Named turns come first, each shown by rows before and after it. Which turns, in which order, take the first row of each pair that follows to the second? Write the first one first, as in the answered first pair.
turn Z_940:
[  5 -20  16  -7  33 -13   8 -17 -10  -8]  ->  [ -1 -19  13  -8  23 -21   2 -17 -21  -5]
[ -5 -10   6   0 -28 -30  -8  20 -13 -15]  ->  [ -8   3  -4  12 -37 -31  -8   3   2   3]
[ 23  10  -7  -9  18  27  22 -21  46  14]  ->  [ 30 -11   4 -26  30  31  21   8  20 -16]
[ -2   0  36   3 -32  -3   4   2  21  -7]  ->  [  0   1  36   2 -29  -1   4   6  21 -12]
turn Z_266:
[ 13  15   3   4   5 -19   0 -16  -7  22]  ->  [  0   1  12   8  13 -32  -1  -9 -12  14]
[ 38   8 -14 -27  -9  16  -5  16 -15  -6]  ->  [ 38  -3 -10 -28   4  -8  -7  17 -15 -12]
[ 25  28 -12  -2 -34  -8   3 -15   0  19]  ->  [ 27   7  -6  -5 -14 -46  -4 -14   3  11]
[  2   6   9  -5 -20  15   4   4  -2   2]  ->  [ 17  10   4  -9 -16   4   2  -1   1   6]
turn Z_312:
[  8 -13 -10  -4  -5 -30 -11   7 -29  -3]  ->  [ 19  11 -23  -7 -14  12  -2  -6 -32  13]
[ 9 34  1  3  9 16 11 -6 14 16]  ->  [-10  19  13  16   5 -16   8   5  31   4]
[-25   3  28   5 -13   5 -10  -4  -5  -6]  ->  [-18  -3  29  -7   1  -6 -14  -3 -18 -10]
Pairs:
Between the rows of a pair lie two turns.
[ 23  25 -10 -13 -18  -4   0  12  -2  12]  ->  [ 11  18  -1   4 -24 -16   4  13  23   9]
Z_940 then Z_312
[ 41   4   4 -16   8 -34 -14  10  26  30]  ->  [  1 -18  20  -6  12 -53 -19  22  16  18]
Z_266 then Z_940
[  9   1  15 -17  13  33  19  12 -17 -29]  ->  [-16 -11  28   8   0   6  20  19  13 -35]
Z_312 then Z_312
[-27   1   8   0 -15 -31  -8  17  14 -14]  ->  [-23   6   6  11 -10 -21  -1   6  35  -7]
Z_940 then Z_940
[ 9 -2 19  2 27 19 12 -1 26 -8]  ->  [  1 -16  27  -9  24   0  -2  16  -1 -23]
Z_312 then Z_940
[  4  -5  -6 -14  -9   4   8  18  -1 -10]  ->  [ -2   3 -15  -9 -23  -5   1   7  -1   4]
Z_940 then Z_940
[-23 -22   4  24  31  24   7   3   2  -7]  ->  [-19  -5  -4  17   6  47   3   6 -16   1]
Z_940 then Z_266
[-10  31  16  -4   1 -16   7 -13  23   1]  ->  [  8  28  10 -26  16 -15   3 -16  -3   1]
Z_312 then Z_312
[ 14   3  -5   0  12  28  12 -11   2   1]  ->  [-2 -1  3 12 -5 28 16  3 11 -7]
Z_940 then Z_312
[  9  12 -14   4  25  15   3 -42 -10  17]  ->  [ -1  11 -11  16  22  11   7 -44   8  19]
Z_266 then Z_312
[ 11   9 -17   9  19   2  -6 -22  44  11]  ->  [ 14 -20   2 -15  35   2 -11  19   4 -31]
Z_940 then Z_940
[-14   4   2   3  -6  -5  -7   5  -8  -1]  ->  [-12   1   1   0   2 -15  -7   0  -9   0]
Z_940 then Z_312
[-11   8  -7 -20 -13  18 -14   4 -54   9]  ->  [ 17   6 -14 -27  -2 -12 -17  -6 -48  12]
Z_266 then Z_266
[ 15   7  15   7 -19   9   2 -15  28   4]  ->  [ -7 -13  27   9 -12 -10  -4   1  19 -14]
Z_312 then Z_266
[  4  -3 -10  -2  17 -28 -13 -19  -7  10]  ->  [ -2  14 -13  14  -2  -2  -3 -27  15  21]
Z_312 then Z_312
[-25 -45  24   6  47  26   3  10 -10 -26]  ->  [-53 -24   2   5  -4 -18 -29 -12 -49   9]
Z_940 then Z_940
[ 17  12 -14 -10   8 -20 -23 -11 -30  16]  ->  [  9  22 -14  -5   4  18 -15 -16 -29  20]
Z_266 then Z_312
[  3  10 -11 -23  17  15 -15 -30 -42  -4]  ->  [-44  -2  10  25 -15 -23  -7 -18  16 -11]
Z_312 then Z_312
[  6   8 -12 -26 -11  43   6  -9  -2 -14]  ->  [-19 -26   6 -13  -8 -23  -2   8  10 -35]
Z_312 then Z_312
[ 35   9 -11  -2  -4 -19   5  -2  19  -2]  ->  [-14 -18  13  10   3 -18   5  19  13 -27]
Z_266 then Z_266
[-14  -4   7   1  -3   3 -13  12   8 -15]  ->  [ -6  -3   2 -10   3   0 -19  11 -12 -13]
Z_940 then Z_312
[ 0 29 -8 10  1 21 22  6 23 -6]  ->  [ -6   8   3   8   9   7  19  27  18 -29]
Z_940 then Z_312
[ -9  -1  -1  10 -10   7 -13  27   4 -11]  ->  [ -1   0  -8   1  -9  13 -16  27  -7 -12]
Z_312 then Z_266
[ -5  -1  -6   0 -34  -6  -1  18 -36   4]  ->  [  6  19 -15  10 -39  -1   5  -4 -11  24]
Z_266 then Z_940
[  5  15   4   6 -39  32   7  24  -1 -13]  ->  [  9 -15  10 -11 -13 -11  -8  36 -28 -30]
Z_312 then Z_312
[  6  11 -16 -25 -35  10  -5  21 -26   6]  ->  [ 11  15 -18 -14 -47 -10  -3  14   0  14]
Z_312 then Z_266
[ 21  10 -19 -25  13 -17 -16   0 -32  14]  ->  [ -6   9 -16 -12   8 -32 -21  -9 -25  24]
Z_266 then Z_940
[26 13  7  4 30  9 21  2 25  7]  ->  [ 20   2  12   4  36 -14  16   9  25  -2]
Z_312 then Z_312
[  2 -43  38  13  22 -30   8  19 -17 -31]  ->  [ 10  11  17  26 -10  65  30  -6   2   1]
Z_312 then Z_312
[-45   1   4   9 -20  -5 -13   9 -36   9]  ->  [-40  -5   3  13  -4 -35 -13  -4 -27  14]
Z_940 then Z_312
[ 27 -14 -25 -33  -3  -3  -4  37 -54 -18]  ->  [  7  -6 -32 -23 -19 -41 -18  14 -53   7]
Z_940 then Z_266
[ 13 -14   4  35 -17  -9   6  32  25 -13]  ->  [  9 -27   9  17   4  -2  -3  42 -11 -26]
Z_312 then Z_266
[  7  -6  -1 -23  10  29  -4  21 -42 -11]  ->  [ 32  28 -17  -7 -21  34   6  -2   1  16]
Z_312 then Z_266
[-47 -14   5 -18  36 -15 -32 -29 -51  23]  ->  [-39   3   0   6  47   5  -9 -58   5  45]
Z_940 then Z_940
[-6  0  3  2 17 23  6 -6 -3  6]  ->  [-17 -10  12  10  11  12   7   4   3  -6]
Z_312 then Z_940
[-12 -11   8   9  21 -19  -5 -15  22   7]  ->  [  7   7  -3  -5  24  18  -1 -24   8  18]
Z_312 then Z_312
[ -7  -3   0  -1  42   3   9 -29   4  10]  ->  [-16  -9   6  -2  42  17  10 -13  -9  -4]
Z_940 then Z_266
[-16 -14  18  28  23  13  23   0  53  -6]  ->  [-10 -39  17  -8  39 -35  -7  16 -11 -22]
Z_312 then Z_940
